In the rows, zero is written as 128.
One turn or mirror swaps these rows in pairs. Which row does each one swap with?
The rows were stretched afterwards, more along some directions than others.
J_538: [154 133 146 139 152 156 144 131 159  87 113 136 114 167 144 128 151 126
 127 124]
J_12: [161 143 138 127 149 130 148 120 124  87 128 126 152 156 154 128 158 124
 153 116]
J_673: [135 135 124 140 135 138 142 120 129 128 126 126 141 131 160 126 142 139
 125 113]
J_759: [148 130 144 120 156 109 140 150 149 120 147 113 131 164 185 112 106 134
 150 123]
J_729: [146 110 135 156 131 119 125 125 101  99 129 121 147 141 167 105 122 139
 146 127]
J_114: [151 124 121 142 139 132 122 155 118 123 129 134 167 160 194 109 133 135
 146 101]
J_43: [149 142 135 146 137 149 138 126 129 123 141 146 153 145 170 129 136 136
 126 106]
J_917: [159 118 136 155 152 153 116 144 125 119 127 133 162 163 189 118 145 141
 131  95]
J_912: [167 110 119 104 126 134 121 152 147 123 104 120 125 157 162 100 105 140
 132 105]
J_536: [152 144 131 147 148 146 141 131 127 126 141 151 154 157 174 125 140 131
 123 110]
J_340: [150  80 138 153 161 129 122 150 136 102 116 102 121 170 161 118 132 140
 147 144]
J_470: [166 138 126 162 145 152 129 145 123  97 145 144 174 168 189 105 133 144
 147 108]
J_113: [156 142 120 117 156 147 122 138 125 140 113 145 161 172 167 106 138 133
 129  95]
J_307: [171 138 134 132 115 144 127 123 132 107 115 129 150 134 183  95 130 135
 142  91]
J_291: [170 138 130 161 143 154 131 141 119  93 146 145 172 173 182 108 140 142
 143 113]
J_669: [147  95 140 163 137 147 109 145 124  89 111 110 138 154 161 130 144 129
 147 142]
J_550: [130 127 128 135 135 124 143 146 144  87 122 126 114 166 142 118 117 119
 147 156]
J_381: [139 134 127 121 147 115 143 157 152 107 124 108 120 155 144 123 125 133
 138 133]
J_822: [146 110 139 153 139 125 125 124  96 102 137 126 164 143 173 111 131 142
 149 121]
J_923: [157 109 121 107 128 133 112 156 145 138 109 117 122 155 158 106 100 140
 135 107]
J_262: [171 144 133 125 116 143 131 127 135  99 116 133 147 142 180  92 124 132
 145  95]
J_508: [141 139 126 142 136 141 136 131 127 139 133 145 146 145 166 125 131 135
 124 111]
J_711: [149 142 129 115 149 117 153 131 120  92 125 127 154 159 162 122 150 117
 167 118]
J_315: [142  80 137 160 157 136 119 143 130  94 107 106 114 164 158 122 136 134
 148 142]
J_930: [139 119 112 140 133 126 144 130 130 120 119 123 129 136 170 103 130 150
 140 113]
J_53: [145 128 142 113 153 135 104 141 121 130 115 129 151 170 149 123 137 129
 146 112]
J_219: [152  96 133 129 150 119 128 129 119 114  97 105 120 160 139 116 137 124
 140 116]
J_227: [173 114 126 107 129 139 115 158 151 125 116 118 131 153 169 102 101 149
 134 102]
J_597: [172 109 143 125 150 125 134 148 149  89 136 127 131 155 152 121 115 149
 154 120]
J_117: [170 122 104 128 134 131 144 157 147  91 116 132 136 157 154  93 120 151
 142 110]
J_282: [158 144 127 155 139 144 124 149 123 103 148 145 174 172 186 101 124 140
 151 116]
J_353: [164 131 108 128 129 127 144 158 143  97 118 126 140 159 146 101 134 144
 136 117]
J_568: [147 128 147 132 155 149 144 132 158  91 115 132 109 174 144 126 144 126
 129 127]
J_772: [167 115 151 123 154 125 128 144 150  92 137 123 130 159 148 126 120 144
 151 123]
J_463: [153  91 127 128 148 119 126 136 124 124  93 105 111 163 155 103 123 129
 144 109]
J_193: [153  96 116 110 138 121 123 146 137 127  97 107 121 158 155 103 113 133
 139 113]
J_599: [158 116 154 129 155 130 123 146 152  97 137 125 132 156 147 134 123 141
 155 125]
J_68: [170 130 132 139 115 152 129 123 130  92 116 131 156 137 180  98 133 138
 141 101]
J_671: [138 135 142 122 155 111 140 156 144 118 143 111 135 169 169 125 120 127
 147 134]
J_491: [145 145 129 142 137 150 142 124 133 124 133 141 146 140 167 128 142 131
 122 110]
J_206: [134 120 131 146 130 115 133 140 109  89 139 130 147 154 166 108 113 128
 155 147]
J_572: [141 117 125 147 136 130 141 121 126 127 118 124 121 135 160 112 137 148
 129 107]
J_686: [141 140 121 131 147 117 130 158 146 146 135 130 143 151 167 104 107 140
 145 124]
J_306: [159 138 128  99 146 125 130 145 165 146 121 121 125 138 150 112 112 149
 130 106]
J_495: [151 124 129 147 108 150 111 127 114  93 107 128 153 131 159 118 140 127
 146 115]
J_142: [166 108 124 113 128 137 118 157 151 124 117 121 125 160 167 104 101 144
 137 107]
J_162: [149 135 112 133 140 119 133 144 108 115 117 133 166 163 189 103 141 119
 157 106]
J_932: [150 121 150 134 149 149 143 126 155  82 119 127 114 164 141 129 145 128
 132 134]

Swapped with J_43: J_142
Swapped with J_381: J_162
Swapped with J_219: J_930
Swapped with J_340: J_822
Swapped with J_117: J_12

One turn or mirror swaps these rows in pairs. Which row does each one swap with?
The rows were stretched afterwards, more along some directions than others.
J_765: [122 114 151 114 100 111 148 141 119 132 104 157 122 124 142 127]
J_82: [124 123 126 127 131 113 149 115 109 146 120 151 141 115 133 132]
J_761: [128 129 111 123 150 121 148 118 140 126 141 132 142 127 131 105]
J_94: [127 137 144 126 138 124 148 126 115 123 129 141 133 122 140 115]
J_293: [127 125 127 134 162 124 137  99 127 137 125 126 140 116 123 125]
J_426: [115 138 136 142 134 126 148 136 121 140 153 149 141 114 120 143]
J_285: [129 125 123 118 126 114 151 122 118 138 116 149 141 107 138 122]
J_303: [137 133 125  98 134 119 127 118 140 107 122 114 128 126 131 106]
J_684: [129 150 122 125 132 137 136 143 140 129 146 125 125 134 120 137]
J_891: [127 137 138 112 126 120 141 141 136 110 147 121 123 139 121 129]
J_559: [131 122 139 111 115 106 138 144 118 113 138 147 116 122 132 126]
J_385: [122 137 118 132 145 127 143 140 130 143 141 143 136 124 123 132]
J_126: [128 126 130 119 108 124 144 139 135 128 127 138 117 137 124 131]
J_276: [138 125 127  90 129 119 143 134 142  97 128 118 127 140 132 108]
J_255: [108 125 153 146 128 137 153 125 119 136 128 137 125 130 118 139]
J_976: [131 132 120 124 158 123 147 118 122 135 149 125 147 116 129 121]
J_739: [133 134 106  93 145 135 132 118 145 102 137 114 139 135 126  98]
J_810: [116 138 125 124 158 132 130 118 131 136 146 132 144 123 132 118]
J_908: [117 120 137 102  99 117 138 155 129 119 110 149 106 141 137 120]
J_530: [124 126 133 136 139 124 140 120 117 147 130 125 127 116 128 131]
J_488: [107 147 127 124 153 136 146 133 135 117 149 128 139 136 126 114]
J_100: [130 127 112  94 136 119 130 127 140 104 125 126 134 114 138  96]
J_953: [110 134 142 122 108 117 132 145 120 145 122 145 124 128 135 126]
J_929: [124 131 142 132 119 109 146 142 114 143 131 160 123 124 131 142]
J_512: [122 136 120 119 161 134 138 106 133 137 126 118 147 123 122 113]
J_54: [123 136 114 100 128 122 146 141 139 106 134 141 129 150 132 119]
J_338: [118 146 144 129 122 130 154 140 131 120 139 141 134 128 128 121]
J_257: [147 135 132 105 117 113 147 139 142 102 156 122 114 139 131 114]
J_988: [127 126 133 100 100 112 140 160 139 113 123 145 117 139 135 114]
J_806: [129 139 130 138 162 131 137 109 132 122 127 126 130 131 118 118]
J_171: [117 133 145 148 132 123 147 138 118 156 142 147 128 121 126 150]
J_246: [136 131 128 104 112 119 154 139 132 109 126 139 120 144 131 128]
J_642: [130 137 115 113 135 123 146 144 134 125 161 143 135 133 124 135]
J_223: [149 118 126 113 137 117 136 117 129 109 129 125 126 123 132 121]
J_207: [145 132 129 115 118 117 139 129 136 109 142 123 115 130 130 100]
J_321: [124 130 113 109 135 115 133 118 134 125 123 140 149 109 133 106]
J_977: [149 138 128 105 125 119 137 138 140  96 152 122 119 136 140 107]
J_185: [141 137 135  97 117 124 137 141 148 100 146 125 123 130 137 110]
J_770: [149 130 110  88 139 107 142 135 153  92 131 132 129 131 134 100]
J_843: [125 119 131 131 138 124 147 113 126 140 128 129 135 120 118 134]
J_57: [124 130 103 101 140 124 124 129 135 118 120 137 128 129 136 103]
J_202: [125 148 127 138 153 136 143 118 128 134 156 116 134 130 126 123]
J_558: [126 146 118 112 132 131 148 146 141 112 135 137 119 149 135 114]
J_467: [138 126 143 114 114 104 148 148 125 113 145 143 112 136 134 132]
J_78: [132 125 131  98 103 112 135 154 142 117 137 134 115 137 128 128]
J_851: [126 133 143 122 131 121 157 129 121 133 143 130 132 135 124 126]

Swapped with J_765: J_642
Swapped with J_321: J_558
Swapped with J_684: J_953
Swapped with J_78: J_171

One turn or mirror swaps these rows in pairs. Which row does each one swap with?
The rows were stretched afterwards, more along some directions than others.
J_200: [100 106 110 125  94 130 143 123 121 130 123 141 130 139 127 147 128 136]
J_462: [125 122 114 119 102 137 110 138 155 142 122 147 114 128 145 113 122 117]
J_510: [128 114 130 137 128 131 112 126 130 121 111 158 127 133 122 138 137 113]
J_900: [108 128 158 127 139 113 118 118 138 127 128 117 114 130 139 127 145  95]
J_214: [119 121 128 110  97 149 115 140 137 140 117 147 144 139 129 133 137 109]
J_80: [117 138 114 127 120 123 132 122 140 142 143  97 121 109 140 119 114 143]
J_614: [137 119 133 139 135 129 119 143 125 132 124 131 136 125 133 141 134 143]
J_856: [130 135 153 116 136 136 122 105 121 129 123 122 117 140 112 120 122 112]
J_485: [117 114 124 133 115 124 122 149 123 122 122 144 136 116 124 132 137 115]
J_149: [113 125  99 129 114 115 139 123 141 138 129 128 114 130 121 125 113 126]
J_265: [140 144 153 118 144 134 122 128 126 120 116 127 129 149 124 127 127 104]
J_40: [138 112 114 125 120 132 102 139 136 117 129 143 129 123 140 116 118 110]
J_250: [145 124 107 118 139 124 139 131 116 137 135 145 142 137 121 133 129 131]
J_238: [129 119 151 133 134 148 115 130 122 105 123 132 134 129 119 119 142 116]
J_363: [146 125 111 121 120 118 133 128 117 135 129 122 129 119 135 134 116 142]
J_869: [138 121 130 128 131 137 150 128 101 134 119 140 132 147 122 143 147 155]
J_883: [140 156 143 134 122 150 132 133 136 142 125 144 143 116 108 133 116 135]
J_230: [115 123 117 132 141 107 117 143 135 114 130 107 131 132 144 140 145 135]
J_195: [120 112 111 128 126 106 139 135 128 137 124 121 107 125 139 131 143 128]
J_269: [121 109 105 124 118 124 126 135 138 119 122 133 112 137 126 118 132 149]
J_435: [130 133 135 132 132 123 114 140 147 124 126 137 120 120 129 143 144 110]
J_479: [134 109 104 129 129 116 134 135 120 133 142 141 106 144 134 106 127 128]
J_218: [130 134 142 113 126 130 135 110 121 121 122 153 151 148 116 134 136 141]
J_84: [127 150 132 130 132 128 120 128 138 117 140 125 130 121 113 112 114 110]
J_299: [129 127 145 121 148 137 123 115 121 131 126 107 119 141 136 127 131 116]
J_432: [129 122 134 130 133 141 124 124 124 119 123 121 136 142 121 133 117 103]
J_216: [128 126 136 124 110 138 124 141 121 128 119 157 120 138 112 135 136 134]
J_603: [125 101 135 122 136 133 123 118 129 124 126 139 145 132 129 138 148 113]
J_280: [135 140 113 122 125 126 139 147 121 133 137 130 122 125 128 118 112 126]
J_367: [126 115 136 121 114 137 140 121 101 117 111 142 133 147 117 126 150 136]
J_170: [121 108 116 132 129 112 133 131 116 140 125 110 127 122 132 145 123 122]
J_240: [ 98  97  97 122 118 115 126 130 125 128 140 129 113 148 141 111 141 118]
J_589: [120 123 131 125 133 136 147 127 104 133 109 155 141 147 116 145 156 141]
J_163: [127 130 124 133 147 113 131 132 106 122 127 120 122 136 115 123 149 127]
J_26: [130 122 101 133 108 125 136 146 150 126 132 135 135 120 126 127 118 138]
J_913: [123 119 129 136 153 123 114 136 145 119 127 109 113 114 138 127 143 105]
J_449: [ 91 130 120 118 115 139 124 125 135 130 129 124 119 134 131 118 136 118]
J_446: [121 136 133 126 110 140 130 123 134 119 145 141 122 140 119 125 137 128]
J_586: [142 130 124 133 118 137 146 129 103 120 116 160 144 137 115 151 132 137]
J_394: [130 120 131 113 111 139 120 132 126 138 111 137 151 126 119 135 134 121]
J_191: [136 145 144 141 145 133 132 109 123 124 129 137 147 135 118 144 136 133]
J_213: [133 117 137 135 138 136 125 127 137 124 122 127 152 142 135 140 139 130]
J_388: [121 124 128 126  90 124 113 134 148 141 134 124 125 119 147 123 129 123]
J_344: [131 121 139 131 157 121 111 119 132 118 130 122 112 149 135 114 142 106]
J_935: [105 101 107 124 125 127 117 160 121 127 127 130 125 134 146 143 149 106]
J_139: [125 140 147 149 147 115 135 115 121 112 140 107 123 121 122 131 127 136]
J_167: [130 135 122 148 142 119 121 150 121 140 130  99 126 106 137 134 119 110]
J_777: [114 117 120 123 130 130 127 125 109 124 128 121 125 121 122 120 120 135]
J_487: [139 142 130 134 123 152 119 133 125 126 118 152 145 138 112 150 125 120]
J_112: [118 124 130 110 113 132 133 121 118 112 122 155 140 151 117 138 147 144]

Swapped with J_900: J_163
Swapped with J_26: J_40
Swapped with J_191: J_170
Swapped with J_230: J_388

One turn or mirror swaps these rows in pairs. Which row does each one swap with?
The rows were stretched afterwards, more along some directions than others.
J_489: [116 132 133 130 124 123 126 133 124 127 114 135 148 107 121 116 121]
J_229: [100 112 142 138 139 151 126 140 147 126 120 115 133 124 138 125 115]
J_801: [124 106 146 150 147 143 122 129 146 130 129 127 128 118 147 124 114]
J_857: [120 123 129 136 128 127 122 113 135 139 138 116 143 127 142 121 108]
J_593: [118 107 148 148 138 143 124 136 154 123 124 124 125 122 150 125 117]
J_498: [156 156 129 116 106 120 121 112 120 134 129 128 149 130 113 119 145]
J_77: [132 124 132 129 119 115 120 107 136 128 134 131 128 136 146 141 122]
J_414: [121 122 119 124 128 129 126 116 136 128  94 135 134 148 138 140 135]
J_295: [158 153 128 120 112 132 122 110 123 135 129 122 133 147 117 119 136]
J_605: [121 108 146 138 151 150 125 138 138 131 127 120 117 125 147 136 117]
J_919: [113 114 125 122 119 127 127 119 137 131  92 135 127 146 140 139 127]
J_431: [119 131 137 128 120 120 129 116 120 137 138 120 131 120 144 126 114]
J_980: [108 113 156 140 133 139 125 134 142 117 127 127 130 122 141 135 119]
J_174: [124 129 141 130 127 112 128  97 122 136 117 140 120 129 145 129 126]
J_637: [138 163 109 130 150 131 128 116 134 125 127 129 136 139 122 120 134]
J_161: [127 125 135 130 131 137 110 138 137 129 141 129 124 128 119 102 143]
J_190: [120 136 155 122 146 121 122 117 131 137 129 137 131 125 125 121 138]
J_754: [136 121 129 132 124 131 110 140 136 120 150 130 113 141 105 113 140]
J_133: [127 120 124 124 129 129 128 115 136 139  91 128 134 133 146 134 128]
J_22: [143 142 105 124 152 134 126 119 143 144 138 121 129 131 137 118 128]
J_473: [118 108 133 121 136 129 123 110 144 139  92 130 129 136 149 131 125]
J_103: [164 151 125 131 114 134 116 115 124 131 126 125 138 154 114 125 142]
J_654: [116 104 155 143 148 143 119 130 149 132 127 121 121 122 142 130 113]
J_901: [127 126 129 137 134 131 106 130 139 127 138 138 117 141 107 108 141]
J_716: [122 122 148 126 151 116 120 111 131 144 124 147 119 132 128 125 133]
J_635: [118 131 130 131 122 141 110 141 130 120 135 125 130 133 114 113 133]
J_198: [139 116 132 131 133 145 112 141 130 139 149 115 120 125 127 105 126]
J_746: [117 103 150 147 134 145 126 143 140 125 124 123 123 123 132 129 113]
J_548: [127 123 125 127 129 136 108 136 139 128 144 130 129 124 121 106 130]
J_600: [132 125 128 133 126 142 111 140 134 119 149 117 123 138 115 114 133]
J_732: [153 152 123 117 108 128 120 111 123 133 130 127 143 149 111 124 138]
J_509: [124 134 141 121 117 118 136 109 121 131 121 119 131 121 146 131 115]
J_715: [122 121 124 120 118 118 131 118 134 136  95 143 130 134 136 142 128]
J_774: [152 150 100 123 125 122 124 121 143 123 129 136 124 141 126 137 136]
J_483: [136 127 126 131 127 133 112 144 132 123 138 134 112 132 113 114 139]
J_794: [125 148 131 135 124 125 122 123 129 125 117 134 159 109 117 108 128]
J_944: [155 149 128 122 112 133 115 112 131 131 127 123 143 146 108 116 135]
J_248: [133 158 109 108 125 121 138 119 129 125 119 130 122 134 125 128 134]
J_7: [121 115 128 121 132 124 123 106 144 138  94 137 127 139 144 133 133]
J_155: [133 155 103 117 137 130 140 131 130 129 130 125 127 122 131 131 127]
J_836: [115 101 140 147 139 141 123 137 145 127 131 131 119 129 151 140 107]
J_871: [137 115 125 132 123 117 125  98 133 139 133 131 120 133 149 125 116]
J_242: [145 162 105 124 125 122 133 115 124 122 114 142 124 135 112 127 139]
J_634: [117 126 137 138 145 121 124 105 126 135 123 129 129 136 144 127 117]
J_180: [114 119 123 119 126 129 133 115 133 132  89 127 129 133 144 135 124]
J_342: [119 105 139 145 146 151 122 138 152 127 126 120 114 134 152 131 114]
J_922: [164 154 126 121 113 135 122 118 124 129 129 117 142 142 115 122 142]
J_888: [149 151 104 130 130 126 126 107 146 131 121 132 120 142 124 119 136]
J_615: [137 138 125 130 133 135 109 138 136 121 148 124 127 131 111 114 145]
J_95: [162 147 123 125 108 129 117 110 127 134 127 128 141 143 112 120 135]

Swapped with J_922: J_919
Swapped with J_635: J_605
Swapped with J_801: J_901
Swapped with J_615: J_836

